Each named turn below is shown by a few rows before and after it. Which turns, in which order, take the first row of each later pair to the second? The first pair is answered.
turn F:
|  13 |   4 |  23 |  10 |   0 |  11 |   4 |  13 |  -5 |  -9 |  13 | -13 |  -9 |   0 |  15 |   1 |   3 |  -7 | => |  11 |   4 |  23 |   8 |  -2 |  11 |   0 |  12 |  -3 | -10 |  16 | -14 |  -7 |  -2 |  15 |  -1 |   1 |  -9 |
|  -9 | -24 |   0 |  -1 |  -2 |   0 |  26 |  -9 |   2 | -16 | -24 |  -1 | -11 |   0 |  13 |  26 |   6 |  37 | => | -19 | -25 |   1 | -15 | -12 |  -7 |   3 | -10 |   9 | -16 |  -3 | -21 | -10 | -11 |  18 |  12 |  -3 |  38 |
|  26 |  -7 |  -5 |  -1 |  15 | -28 |   7 |  13 |  -7 |  -6 |   9 |   0 |   2 |  -3 |   4 | -10 |  -4 |   2 | => |  23 |  -7 |  -4 |  -4 |  13 | -27 |   2 |  10 |  -4 |  -5 |  15 |  -1 |   4 |  -7 |   5 | -13 |  -6 |  -4 |
|  -6 |  13 |  -4 |  18 |   3 |  -3 |   7 |  -2 |  -8 |  -3 | -15 |  18 |  -4 |  16 | -21 |   5 | -10 | -13 | => |  -4 |  13 |  -5 |  11 |  -1 |  -9 |   5 |  12 | -13 |  -5 | -16 |   3 | -13 |  23 | -17 |   5 | -13 |  10 |
turn X:
|   7 |   7 |   3 |   4 |   0 |  -4 |   8 |   4 | -13 |  -1 |   0 |  -6 |  -2 |   3 |   8 |   5 |   4 |   2 | => |   4 |  12 |   2 |   1 |   3 |  -7 |   7 |   2 | -13 |   2 |   1 |  -3 |  -2 |   7 |   2 |   4 |   0 |  -3 |
| -11 |  26 |   8 | -21 |   5 | -20 | -18 | -13 | -25 |  14 |  11 |   9 |  10 |   4 | -19 |  -2 |  -6 | -24 | => | -26 |   1 |   4 | -26 |   6 |  -5 | -13 |  -8 |  -3 |  29 |  -7 |  21 |  -2 |  14 | -22 |   4 | -13 | -20 |
|  10 |   0 |   3 |  -1 |  -1 |  -8 |  11 |  15 | -14 |   1 |  -9 | -17 |  -8 |   7 |   8 |   6 |   1 |  30 | => |  11 |  10 |   3 |  -2 |   0 | -14 |   9 |  13 | -20 |  -1 |  -5 | -17 |  -5 |   6 |   5 |   6 |   0 |  25 |
turn U:
| -10 |  10 |  -4 | -26 |  -4 |  -1 | -20 |   3 |   1 |   3 |   3 |   2 | -10 |  -2 |  -5 |  -1 | -18 | -17 | => |  -8 |  -5 |  -6 | -17 |  -4 |  15 |  -7 |  12 |  10 |   5 | -18 |   6 | -21 |   7 |   2 |   6 | -13 |   0 |
| -12 |   7 |  -1 |  -5 |   0 | -14 | -24 |   1 |  15 |   5 |   6 | -18 |  12 |   5 | -16 |  -8 | -23 |  -1 | => | -10 | -19 |  -2 |  10 |   0 |  11 |  -6 |   7 |  29 |   8 | -18 |  -8 |   0 |  12 |  -8 |   3 | -15 |  10 |
|  -8 | -15 |  -6 |  -3 |   5 |   7 |   8 |  -7 |   6 |  16 |  -4 |  24 |   3 |   3 |  -4 |   9 |   3 |  -7 | => |  -7 |  11 |  -7 | -18 |   3 | -18 |  -6 |   0 | -11 |  12 |  10 |   7 |   4 |   7 | -11 |   0 | -10 |   1 |
|   4 |   6 |  -3 |  -9 |   8 | -12 | -10 |  -7 |  -1 |   4 |  17 |  -7 |  13 | -15 |  -9 |  -7 |  -7 | -15 | => |   6 | -10 |  -5 |  -1 |   4 |   1 |   4 |  18 |   4 |   2 | -14 | -12 |  -9 |   7 |  -2 |   2 |  -4 |  24 |
turn K:
|  -1 | -11 |  -5 |  15 |  -8 |   7 |   5 |  -6 |   8 |  -2 |   5 |  16 |  -1 |  -3 |  -2 |  -8 |  15 | -18 | => | -10 | -13 |  -6 |   8 |  -9 |   5 |  -1 |  -4 |  15 |   3 |   6 |  15 |  -4 |  -1 |  -6 | -11 |   7 | -20 |
| -29 | -13 |   9 |   0 |  -8 |  15 | -11 |  -4 |  32 |   0 |  -3 |   8 | -13 |   3 | -12 |  -9 | -11 | -10 | => |   5 | -15 |  11 |  23 |  -3 |  25 |  17 |  -3 |  13 | -15 | -15 |  15 | -10 |   1 |   6 |   4 |  19 |   0 |
| -18 |   3 |  -1 |  -1 | -12 |  11 |  -2 |   7 |   2 |  -2 |   4 |   4 |  -4 |   6 | -10 |   0 | -13 |  -4 | => |   0 |  -1 |  -1 |   9 | -10 |  16 |  14 |   8 |  -5 |  -7 |  -6 |   8 |  -5 |   6 |   0 |   9 |   3 |   4 |
| -24 |   3 | -17 |   1 |  -2 |   7 |   2 | -17 |   9 |  14 |   7 |  12 | -10 | -12 | -20 |  -7 | -14 | -27 | => |   0 | -11 | -18 |  10 |   3 |  16 |  31 | -10 |   1 |  11 | -13 |  22 | -14 |  -8 |  -3 |   9 |  10 | -10 |
turn L:
|  14 |  14 |  -2 |  19 |  -9 |  -4 |  -7 |  -1 | -12 | -16 |  21 | -28 |  20 | -13 |  15 | -22 |  11 | -11 | => |  -5 |  12 |  -2 |  41 | -10 |  15 |  -8 |  12 |   5 | -17 |  -3 | -27 |   4 |  13 |  -1 | -20 |  -2 |  -6 |
| -11 |  -1 |   3 |   7 |  -6 |   3 |  -5 |  13 |   6 |  -5 |  -3 | -12 | -15 |  14 |   5 |  -3 |  -3 |  18 | => | -12 |  -6 |  -1 |   5 |   7 |   6 |  11 |   3 |   9 |   8 | -13 |  15 |  -9 |  15 |  -5 |   8 |   0 |  -5 |
|  -3 |  29 |  10 |  23 |  -6 | -10 | -18 | -10 | -12 | -28 |  35 | -26 |   6 | -24 |   5 | -24 |   0 | -11 | => | -25 |  26 |  10 |  48 |  -3 |  13 | -16 |   1 |   5 | -26 |   5 | -16 | -14 |   6 | -15 | -19 | -14 | -10 |
| -15 |   5 |  -6 |  16 |  -1 |  -2 | -12 | -10 |   4 |  -9 |   9 |  -2 |   0 |  10 | -19 |  -3 |  -6 |  -7 | => | -11 |   4 |  -7 |  11 |   3 |  -5 |  -5 | -17 |   1 |  -4 |  11 |   8 |   6 |   5 | -19 |   1 |  -2 | -16 |
Pairs:
Between the rows of a pair lie two turns.
|  -2 |  12 |   0 |   9 |   9 |   0 |   6 |  -4 |  -9 |   0 |  -3 |  17 |   7 |   7 | -13 |   2 |   3 | -19 | => |   3 |   7 |  -2 | -16 |   5 | -14 |   0 |  -5 | -11 |   7 |  14 |   8 |  12 |  -7 |  -2 |  -2 |   4 | -12 | : K L
|  -8 |   9 |   4 |  12 | -13 |   9 | -17 |   8 |   4 | -12 |  -2 | -16 |  -5 |   6 | -12 |  -3 |  -7 |   7 | => |  -2 |  -6 |   3 |  12 |  -4 |  16 |  -3 | -13 |   9 |  -2 |  -1 |  12 |   9 | -10 |  -9 |   5 |   7 | -22 | : U L
|  11 | -21 |  -1 |  24 |  -1 |  28 |   9 |  -4 |  10 |  -8 |  -7 |   6 |   0 |  -8 |  17 |   2 |  16 |   5 | => |  17 | -19 |  -1 |  18 |  -4 |  22 |   6 |  -5 |   6 | -11 |   1 |  -1 |   4 | -15 |  23 |  -1 |  19 |   8 | : L L
|  11 |   7 |  -3 | -16 |   3 |  -7 |   5 |  24 | -25 |  -1 |   2 |  11 |  -4 |   8 |  11 |   5 |  14 |  48 | => |  15 | -15 |  -2 |  -5 |   7 |  12 |  19 |  10 | -15 |   2 |  -3 |  31 |   2 |  -3 |  18 |  13 |  29 |  29 | : U F
|   8 |   5 |  20 |  19 |  -2 | -10 |   0 |  -7 | -12 | -15 |   5 |  -7 |  -4 |  -2 |  11 | -12 |  -6 |   5 | => | -16 | -10 |  15 |  -1 |  -1 |  -6 |  -8 | -11 |   8 |   8 |   4 |   6 |  -6 |  -1 |   0 | -13 | -21 | -10 | : K F
|   1 |  -7 |   5 |  10 |   7 |   4 |   2 | -10 | -12 |  -5 |   1 |  13 |  -3 |   8 |  13 |  -1 |   9 |  -3 | => |   3 |  -1 |   7 |   9 |   4 |  -1 |  -5 |  -8 | -15 | -10 |   8 |   2 |  -2 |   6 |  15 |  -5 |   8 |   0 | : X L
|   3 |  23 |   6 |  17 | -19 |  -9 |  -1 | -13 |  -4 |   2 |   4 |  -3 |  17 |   5 |  12 |   9 |  18 |   5 | => | -12 |  25 |   2 |   6 | -14 | -13 |  -1 | -13 |   3 |  17 |  -3 |  11 |  13 |  16 |  -6 |  13 |   2 |  -5 | : X X
|   2 |   4 |  -7 | -20 |   1 | -16 |  -8 |   6 | -10 |   8 |   4 |  -5 |  -6 |   2 |  11 |   3 | -10 |  15 | => |   5 |   3 |   0 |  10 |   2 |   2 |  -8 | -16 |  -6 |  -6 |  13 |   6 |   6 | -12 |  15 |  -1 |   6 | -16 | : U K
| -2 |  3 | -3 | -9 |  2 | -7 | -3 |  1 | -1 |  9 |  4 |  3 |  1 |  2 | -5 |  0 | -7 | -2 | => |  -1 |  -5 |  -4 | -12 |   0 |  -5 |  -1 |   1 |   3 |  10 |   4 |   2 |  -1 |   0 |   0 |   1 |  -5 |   2 | : X L
|  11 |  -1 |   8 | -15 |  -4 |   2 |  17 |  25 |   5 |   6 |  -3 |  11 | -15 |  15 | -13 |   8 |  -6 |   1 | => |   8 |  -9 |   9 | -21 | -15 |   2 |   1 |  25 |  12 |   3 |  11 |  -6 | -14 |   4 |  -1 |  -2 |  -7 |   9 | : X F
| -12 |   4 |  14 |  13 |   2 |   6 | -13 | -13 |  13 |  13 |  -1 |  17 |   8 |   6 | -16 |  -5 | -15 | -22 | => |  14 |   8 |  11 |  17 |   3 |   3 |   8 |  13 |  -7 |   3 | -23 |   4 |  -5 |  22 |  -4 |   7 |  -4 |  21 | : U K
|  -4 |  14 |   6 |  -1 |  -7 |  -4 | -11 |   1 | -19 |  -4 |   5 | -14 |  -7 |  13 |   4 |  -6 |  -4 |  15 | => |  -6 |  12 |   5 |  15 |   1 |   8 |   1 |  -1 | -15 |  -2 | -12 |   4 |  -9 |  23 |  -6 |   2 |  -2 |   3 | : L K
|   8 |  23 |   7 |  10 |  -5 |  -6 |   2 |  14 | -29 | -18 | -13 | -11 |   7 |   6 | -14 | -14 |  -6 | -10 | => |  -2 |  20 |   7 |  13 |  -3 |   1 |   0 |  15 | -20 | -13 | -22 |  -4 |   3 |  13 | -23 | -12 | -12 | -16 | : F L
|  -1 | -26 |  -5 |   9 |  -4 |  13 |  12 |   7 |   5 |  -2 |  -1 |   8 | -13 |   7 |  11 |   0 |   9 |   5 | => |   6 | -17 |  -3 |  18 |  -5 |  11 |  11 |   6 |  -1 | -12 |   1 |   4 | -11 |   7 |  13 |  -3 |  12 |   5 | : X L
|  14 |   5 |   1 |  -8 |  -8 |  -9 |  -5 |  -6 |  -6 | -13 |   1 | -11 |  -1 |  -3 |  14 | -20 |  -8 |   7 | => |   2 | -15 |  -4 | -23 |  -5 |  -2 |   1 |  -6 |  11 |   8 |  -9 |   4 |  -5 |  -2 |  11 | -13 | -13 |   2 | : F K
| -19 |   1 |   3 |  10 |  14 | -10 |  22 |  -5 |   7 |  11 | -12 |  25 |  -1 |   1 |  -2 |   5 | -15 |  -9 | => |  -8 |  25 |   6 |  13 |  12 | -25 |  16 |   4 | -13 |  -4 |  -4 |   6 |  -1 |   6 |  -2 |   0 | -16 |   6 | : K U
|  14 |  -1 |   1 |  12 |   5 |   8 |  10 |   0 |  -4 | -10 |  -4 |   0 |   2 |   5 |  10 |   6 |  14 |   6 | => |  -8 |   9 |   1 |   9 |   7 |   4 |  -6 | -10 |   3 |  -4 |   5 |   6 |   6 |   5 |  -9 |  -1 |  -4 | -19 | : K F
|  -8 | -16 |  -3 | -17 |  -5 |   0 |  -9 |  -5 |  14 |   9 |   6 | -10 |   2 |  -6 |   3 |  -5 |  -9 |   1 | => | -11 | -18 |  -3 | -14 |   0 |   5 |  -4 |  -6 |  17 |  14 |  -1 |  -1 |   2 |  -1 |  -4 |  -1 |  -9 |  -4 | : L L
|  -5 |  11 |   1 |  -5 |  -5 | -11 |  -2 |   5 |   9 |   3 |   0 |   4 |  -8 |   9 | -18 |  -1 |  -1 |  -4 | => |  -1 |  -2 |   0 | -12 |  -3 | -10 |   6 |  -1 |  11 |   9 |   1 |  14 |  -3 |   0 | -12 |   4 |   6 |  -9 | : X L
|  -3 |  -6 |   6 |   7 |  -3 |   5 |   1 |  -2 |  -1 | -11 |   7 |  -6 | -12 |  -2 |  13 |  -3 |  -4 |   7 | => | -12 |  -9 |   5 |   6 |   3 |   9 |   4 |  -4 |   6 |  -2 |  -1 |   6 | -14 |   3 |   4 |   1 |  -9 |  -2 | : K L
|   0 | -13 |   6 |  -3 |  -3 |  17 |   3 |  -7 |   5 | -14 |  18 | -12 |  -2 |  -4 |  15 |   0 |  18 | -13 | => | -14 | -15 |   5 |  -1 |  -6 |  22 |  -3 |  -1 |  14 | -10 |  13 | -16 |  -9 |   6 |   8 |  -3 |   7 |  -8 | : L K
|   6 |  31 |   1 | -17 |   2 | -22 |  14 |  -3 |  -6 |  -5 |   4 |   5 | -14 |   7 |   7 |  23 |   8 | -10 | => |  -6 |  11 |  -2 | -20 |   3 |  -9 |  19 |   2 |  11 |   7 | -12 |  13 | -23 |  14 |   4 |  28 |   4 |  -6 | : X X
